128 stands for zero in the data rows.
Some points, one per row:
[ 76 172 173  87 165 146 151 112 102 142 133 162 193  93 116 123 111 105 111  39 168 138 140  92 154  96 112 123  63  66]
[161 137 241 140 155 117 155  55 181 103 124  48 105  72 139 197  97 174 177 164 136  97 182 167 116 173  75  53 160 200]
[ 82 169 178  84 178 141 149 113  95 145 127 165 187  95 105 125 103  98 110  38 166 145 130 101 148 100 113 134  55  78]
[128 115  91 154  68 126 125 126 159 100 127 105 132 135 135 128 141 166 126 159 111  90 127 127 116 133 139  97 170 134]
[130 111 190  58 244 123  97 149 114 179 115 154 114 119 111  98 120  45 174  59 124 183 157 125 148 146 146 175  83 153]
[ 83 147 133  78 170 136 135 138  89 166 127 185 177 126 110  87 135  87 106  38 155 164 111  89 139  97 129 170  61  73]
[162 101 135 123 150 120 114 140 127 144 124 109  84 142 140 114 139 129 144 161 119 157 125 146 114 144 128 135 152 187]
[118 147 115 156 121 147 140 118 111 133 137 129 129 133 130 140 115 136 104 128 141 135 114 129 132 120 120 132 120 110]
[137 138 128 154 116 128 140 139 113 120  96 132 169 146 123 158 156 152 135 138 146 136  91  96  71 160 151 130 131 116]
[150 118 127 145 126 121 128 143 118 121 108 118 136 147 132 132 149 143 142 152 134 138 104 117  89 157 142 131 139 139]
[145 103 116 125 114 117 120 131 143 125 124 109 106 131 143 127 133 148 131 160 121 131 130 138 122 144 137 115 157 157]
[125 132 105 133  99 129 128 100 128 121 164 121  86 107 131 118 108 141  97 148 116 107 165 173 172  98 107 121 151 124]
[116 144 122 171  77 136 152 100 166  89 128  96 148 106 125 164 114 177 136 153 126  76 141 132 121 123 104  76 155 113]
[117 130  87 165  57 131 130 126 158  99 133 113 136 138 122 142 129 162 128 157 117  79 118 120 126 121 127 106 154 106]
[139 123 118 143 135 124 128 130 112 136 129 124 106 128 131 131 128 130 120 140 125 144 123 131 128 130 124 133 135 138]
[140 101 195  53 242 123  83 151 127 179 113 149 105 119 114 104 124  31 183  64 118 180 167 129 147 151 145 184  85 163]
[120 125  86 160  54 133 125 138 165  95 139 112 140 140 128 130 135 167 132 156 119  81 118 123 127 122 129  92 158 118]
[126 125 105 150  78 118 133 127 155 101 126 115 131 126 134 130 141 161 127 159 121  99 129 130 122 128 136 104 160 114]
[134 133 115 145 116 136 134 129 116 130 125 125 123 131 125 136 126 136 117 149 121 132 126 130 126 127 127 130 126 131]
[ 98 143 169  88 173 129 123 124 126 143 127 153 160 120 113 120 119  76 142  65 143 133 139 104 151 114 125 141  84 109]
[126 140  98 147  82 131 138 117 132 105 128 125 138 125 130 132 134 160 120 138 127  98 126 133 123 116 128 108 146 107]
[142 116 113 141 111 118 129 132 130 124 129 117 111 133 135 124 131 140 129 148 118 123 118 137 117 137 132 122 143 143]
[117 143  98 157  80 131 138 128 139 100 134 125 139 134 131 143 128 163 115 151 129  95 124 128 130 114 129 109 140 108]
[ 79 173 178  84 166 140 153 100  98 141 133 162 187  96 113 125 107 104 114  35 172 151 139  94 145 102 100 133  54  63]
[123 112 100 148  71 122 128 133 160 105 128 109 122 137 131 124 136 164 134 162 122  84 121 131 122 128 138  98 163 133]
[155 110 127 125 144 123 114 141 124 138 124 114 100 133 137 120 132 122 128 160 116 151 125 140 120 139 130 140 145 169]
[113 140  82 161  55 142 134 117 166  95 141 118 125 132 122 132 124 165 112 154 114  73 129 129 143 107 121  98 153 107]
[140 126 125 131 140 134 119 134 115 138 133 120 103 132 135 126 123 127 120 150 126 149 121 135 130 133 120 138 131 152]
[172  88 134 117 151 117 101 139 135 143 121 107  84 146 144 115 137 115 146 167 110 155 127 149 119 152 136 139 153 191]
[115 129  91 152  63 125 127 125 161 103 135 118 134 140 128 130 129 166 125 151 121  89 120 129 125 122 124  99 155 111]
[ 81 161 177  84 170 141 154 103 104 152 132 160 184  97 114 126 120  99 111  38 166 150 136  96 146  99 112 139  59  76]
[166  86 128 126 135 110 102 147 155 127 124 106  84 150 140 111 135 127 152 165 110 136 125 152 112 150 143 129 168 199]
[135 124 118 135 132 126 131 130 108 132 130 124 116 129 131 130 127 127 115 148 130 134 122 140 127 134 126 139 132 139]
[171  79 136 116 152 114 101 152 139 147 130  94  71 158 143 106 138 118 145 178 109 149 124 139 119 152 145 139 164 201]
[130 138 114 145 128 137 135 116 106 132 133 131 130 124 132 139 115 133 109 134 138 130 122 140 126 115 114 132 120 120]
[124 117 183  60 240 133  96 145 109 180 122 156 119 121 106 115 119  33 165  55 130 180 149 121 147 139 136 180  73 151]
[115 135  80 166  57 130 133 133 162  86 137 111 141 142 124 137 129 167 115 161 112  79 122 119 130 124 133 100 153 107]
[136 101 103 116 110 131 111 106 141 131 191 110  47 104 141  93  92 137 100 165  95 122 174 209 194  81  95 129 168 163]
[ 82 157 180  86 177 141 141 105  99 150 128 161 175 100 113 117 115  91 119  37 157 150 131 100 144  95 112 144  58  79]
[151 122 170 134 134 119 134 108 148 125 129  96 109 107 139 151 121 154 144 157 127 128 148 155 124 142 112 102 154 166]
[165  84  92 118 138 120  98 169 126 151 128 127  76 168 141  94 153 117 126 170 105 154 110 137 123 141 169 160 158 176]
[110 133  91 166  65 134 139 128 151  98 141 119 145 126 121 139 125 166 121 150 115  78 123 128 129 120 123  99 152 104]
[128 127 109 151  85 122 139 138 148  95 102 120 157 146 137 143 147 166 134 152 141 110 101 106  88 157 143 101 149 106]
[126 136 116 144 120 130 141 119 110 126 133 133 130 119 127 137 117 132 114 135 135 131 119 135 126 124 122 129 127 120]
[103 145  99 133  91 143 141  93 115 126 174 133  95  98 124 115  87 150  93 135 121 114 167 176 182  77  93 123 136 110]
[ 81 156 153  84 165 133 137 122  95 149 127 176 184 111 114 110 122  86 108  43 161 152 122 100 148  93 116 146  58  70]
[124 137 102 142 121 137 132 135  95 133 130 140 126 134 123 136 126 127 101 143 132 131 122 133 133 111 121 143 113 110]
[128 143 159 166  84 125 145  94 172  83 124  90 149 106 132 179 115 176 145 151 133  84 130 124 112 144 109  72 157 131]
[138 126 129 142 142 134 133 124 106 132 142 126 111 134 132 140 127 125 120 146 130 143 126 130 130 129 123 142 127 138]
[125 148 110 141 120 133 137 120 114 128 135 128 130 131 127 140 113 136 110 141 129 128 124 132 127 114 122 132 123 118]
[136 130 122 133 138 127 137 124 103 143 131 128 115 126 131 136 124 126 111 146 125 140 125 134 132 127 124 138 125 133]
[126 117  18 125 120 139 105 190  47 159 133 186 112 190 128  79 163  96  64 131 117 177  73 113 128  91 171 212 106  97]
Here are 12 more points, each followed by its number:
[123 145 113 145 103 126 138 112 115 119 125 129 141 114 125 140 125 156 112 134 127 113 121 131 125 119 114 115 134 100] 0
[129 116  51 135 115 130 115 175  80 139 127 169 114 178 120  89 152 114  83 139 118 156  87 119 128 110 157 174 122 117] 1
[138 137 122 139 138 135 135 120 104 138 127 127 119 131 125 139 125 126 114 139 134 143 130 133 132 123 121 141 121 139] 2
[117 142  97 158  67 132 141 117 147 101 131 123 141 124 126 142 134 169 118 144 129  93 123 129 119 121 124  99 152  97] 3
[129 137 120 140 130 139 131 128 117 135 130 125 121 135 121 132 121 123 116 148 123 136 113 126 126 127 121 137 123 131] 4
[134 107 193  61 236 126 100 147 115 179 111 168 114 117 116 101 123  44 173  65 124 183 163 119 144 145 143 182  87 154] 5
[136 124 113 126 131 146 129  98 101 143 177 124  68 109 132 120 100 118  93 147 110 131 161 187 195  88  93 141 128 148] 6
[141 125 123 141 141 132 127 136 116 132 131 129 113 143 127 135 123 119 112 145 125 153 123 143 123 129 126 144 124 141] 7
[ 77 151 134  81 161 138 133 139  87 151 125 182 178 132 114  97 131  72 104  41 164 156 106  92 150  90 130 159  59  70] 8
[ 86 160 180  85 183 140 143 110  89 155 130 161 171  97 113 124 119  91 114  41 164 148 138 102 150 103 109 140  55  79] 9
[126 136 119 146 125 137 136 127 111 129 132 125 121 134 123 141 117 130 117 149 127 131 118 130 123 121 125 127 126 123] 10
[126 137 112 146 108 129 143 120 112 118 130 126 130 126 131 135 126 147 109 136 134 124 121 133 120 121 121 124 134 111] 11
Which three of these numbered points are nearest to each point below, ignoring the 3 directions in which the first points spread most? Their numbers follow each, nearest first.
[125 125 101 120 113 134 126 103 122 125 185 115  63  99 136 116  87 133  95 148 103 116 178 195 189  80  93 126 150 141] > 6 9 2
[132 124  98 135 118 133 131 139 102 128 132 137 128 139 126 120 129 132 103 134 130 141 113 133 114 114 136 141 130 121] > 11 1 0
[136 123 254  78 222 115 110 103 166 148 106 120 132  86 117 140 100  74 211  74 127 142 189 129 143 169 114 123 104 166] > 5 3 8
[141  95 188  59 248 123  88 149 124 185 108 154  98 126 110 103 132  28 185  66 120 179 162 122 147 148 157 193  85 169] > 5 3 8
[126 109 186  66 210 119  86 150 133 164 117 152 117 122 111 105 122  47 176  66 119 165 166 122 143 141 143 171  93 152] > 5 3 8
[165 126 152 151 168 111 132 168 117 143  66 115 151 177 129 148 168 123 153 153 146 171  66  65  46 187 166 142 129 159] > 4 10 3
[122 119  90 155  70 127 122 133 163  96 139 108 126 138 128 129 133 162 128 163 112  97 119 132 130 126 132 104 151 138] > 8 3 5
[124 138 123 141 128 135 139 124 110 133 136 131 126 138 130 143 116 129 107 136 130 141 119 126 133 126 122 135 123 123] > 7 10 4
[134 121  38 130 122 135 113 183  68 163 121 168 111 176 131  87 149 104  81 137 126 174  82 121 129 110 158 192 112 104] > 11 2 0
[108 122  80 116  79 133 124  76 136 125 217 120  32  78 140  83  68 148  81 142  88  93 209 241 237  49  73 113 167 146] > 6 9 2
[113 135 102 135 106 143 133  96 112 124 173 124  89 108 130 128  89 137  92 137 112 124 156 175 182  81  93 130 134 119] > 6 2 9
[138 105 192  57 243 124  88 153 124 182 115 151 104 117 116  98 129  38 184  61 114 175 163 126 149 143 154 180  81 161] > 5 3 8
[129 123 102 134 104 127 128 112 139 121 162 119  86 115 137 117 110 141 112 147 105 109 157 181 163 103 109 119 156 142] > 6 9 1
[136 111 188  65 226 122  97 149 118 178 116 154 114 125 115 103 123  39 176  66 126 172 163 118 142 142 146 179  84 151] > 5 3 8
Now 12 new points, numbered from 0 again:
[124 129  99 146  63 123 126 132 163  99 129 112 135 139 126 130 131 169 117 156 120  86 122 130 126 125 133 104 160 132] 0
[117 130  94 158  69 130 136 127 159  95 129 115 136 143 126 139 132 160 129 156 120  84 124 125 117 122 130 100 151 117] 1
[135 123 104 170  74 117 131 147 164  91  96 110 167 156 130 144 165 165 155 161 134  89  91  87  83 148 148  97 160 120] 2
[124 167 187 165  87 130 169  51 167  75 136  83 151  70 126 194  96 190 147 145 137  73 155 150 127 133  76  48 151 119] 3
[122 154 114 147 118 140 141 116 103 127 138 130 141 121 124 150 121 137 109 126 132 128 123 129 134 121 117 133 117  96] 4
[113 132  90 166  64 135 123 130 161  85 139 114 140 144 124 135 130 166 123 163 110  82 127 123 126 124 123 107 158 114] 5
[ 77 173 179  94 165 144 154  99 101 147 135 159 189  94 109 127 120 105 111  38 168 137 135  90 146  97 105 131  55  67] 6
[143 132 168 144 123 120 143  95 146 112 132  97 125  95 133 163 108 160 146 149 125 112 154 149 123 145  99  89 152 147] 7
[158 127 144 169 110 107 133 169 162  96  56 102 199 180 131 171 193 161 173 163 156 115  58  47  18 210 181 102 149 124] 8
[158  99 124 131 135 113 109 144 146 131 118 104  92 147 139 115 135 133 145 167 114 137 120 139 119 144 136 130 160 184] 9
[137 134 129 136 145 137 129 124 109 137 131 123 117 137 128 128 128 122 124 149 123 146 124 133 124 133 123 142 131 137] 10
[122 131 101 144  95 121 136 122 135 115 124 118 126 120 127 134 131 158 124 143 124 111 128 134 119 124 127 107 148 122] 11
Which three of these numbered points are nearest to each point below, ignoring the 3 directions in which the first points spread most? Their numbers follow each, nearest first.
[178  96 150 139 142 102 119 176 145 126  52 117 175 176 138 146 197 148 179 165 141 159  60  61  26 217 182 123 155 160] > 8 2 9
[138 127 123 141 120 130 130 119 116 128 133 123 124 134 131 133 124 136 115 146 129 134 120 142 120 128 123 133 136 137] > 3 7 10
[ 78 170 172  90 176 145 146 106  95 146 138 170 186  99 115 124 113  91 109  35 164 145 132  93 154 102 112 130  62  72] > 6 7 9
[136 130 124 138 135 131 134 129 113 130 128 122 110 138 132 138 121 125 120 146 125 138 123 133 128 125 117 139 128 143] > 10 4 3
[130 141 117 149 116 131 137 122 113 126 131 132 131 130 124 146 124 142 112 141 130 128 123 133 130 129 121 127 130 117] > 4 7 3
[110 147 128 164  57 135 152 103 180  78 133 101 146 119 132 159 115 182 137 155 125  64 132 126 123 126 110  75 154 107] > 1 5 9
[122 114 190  63 235 141  98 157 111 177 128 154 112 128 102 115 128  33 167  66 124 182 144 123 149 144 141 185  69 157] > 5 1 0
[125 126  98 151  70 125 134 127 154  89 127 121 133 129 132 133 129 163 125 152 121  88 123 130 117 128 129  96 159 120] > 1 0 9
[139 120 111 131 102 116 130 128 135 117 128 121 119 124 140 126 140 150 121 150 122 118 131 139 117 129 136 108 153 135] > 11 6 7
[125 140 112 147 120 139 138 125 115 126 137 129 119 134 128 133 125 129 109 146 121 137 121 127 137 128 121 139 123 128] > 10 4 3
[123 147 112 133 134 139 141 111 106 138 155 129  99 118 125 131 103 120 102 141 123 141 140 156 155 100 109 143 118 127] > 4 3 10
[129 121  79 145  69 126 125 136 147  96 132 123 132 132 138 118 145 168 126 147 116  94 119 133 113 123 151 106 163 119] > 0 1 11
[150 134 192 143 125 121 151  82 155 103 122  87 127  89 140 175 102 168 152 151 135 102 159 154 117 154  90  71 157 161] > 7 3 10
[133 132 115 133 133 136 125 113 115 141 155 125  83 124 133 118 103 123 104 146 115 137 146 162 163 101 105 140 139 141] > 4 3 10
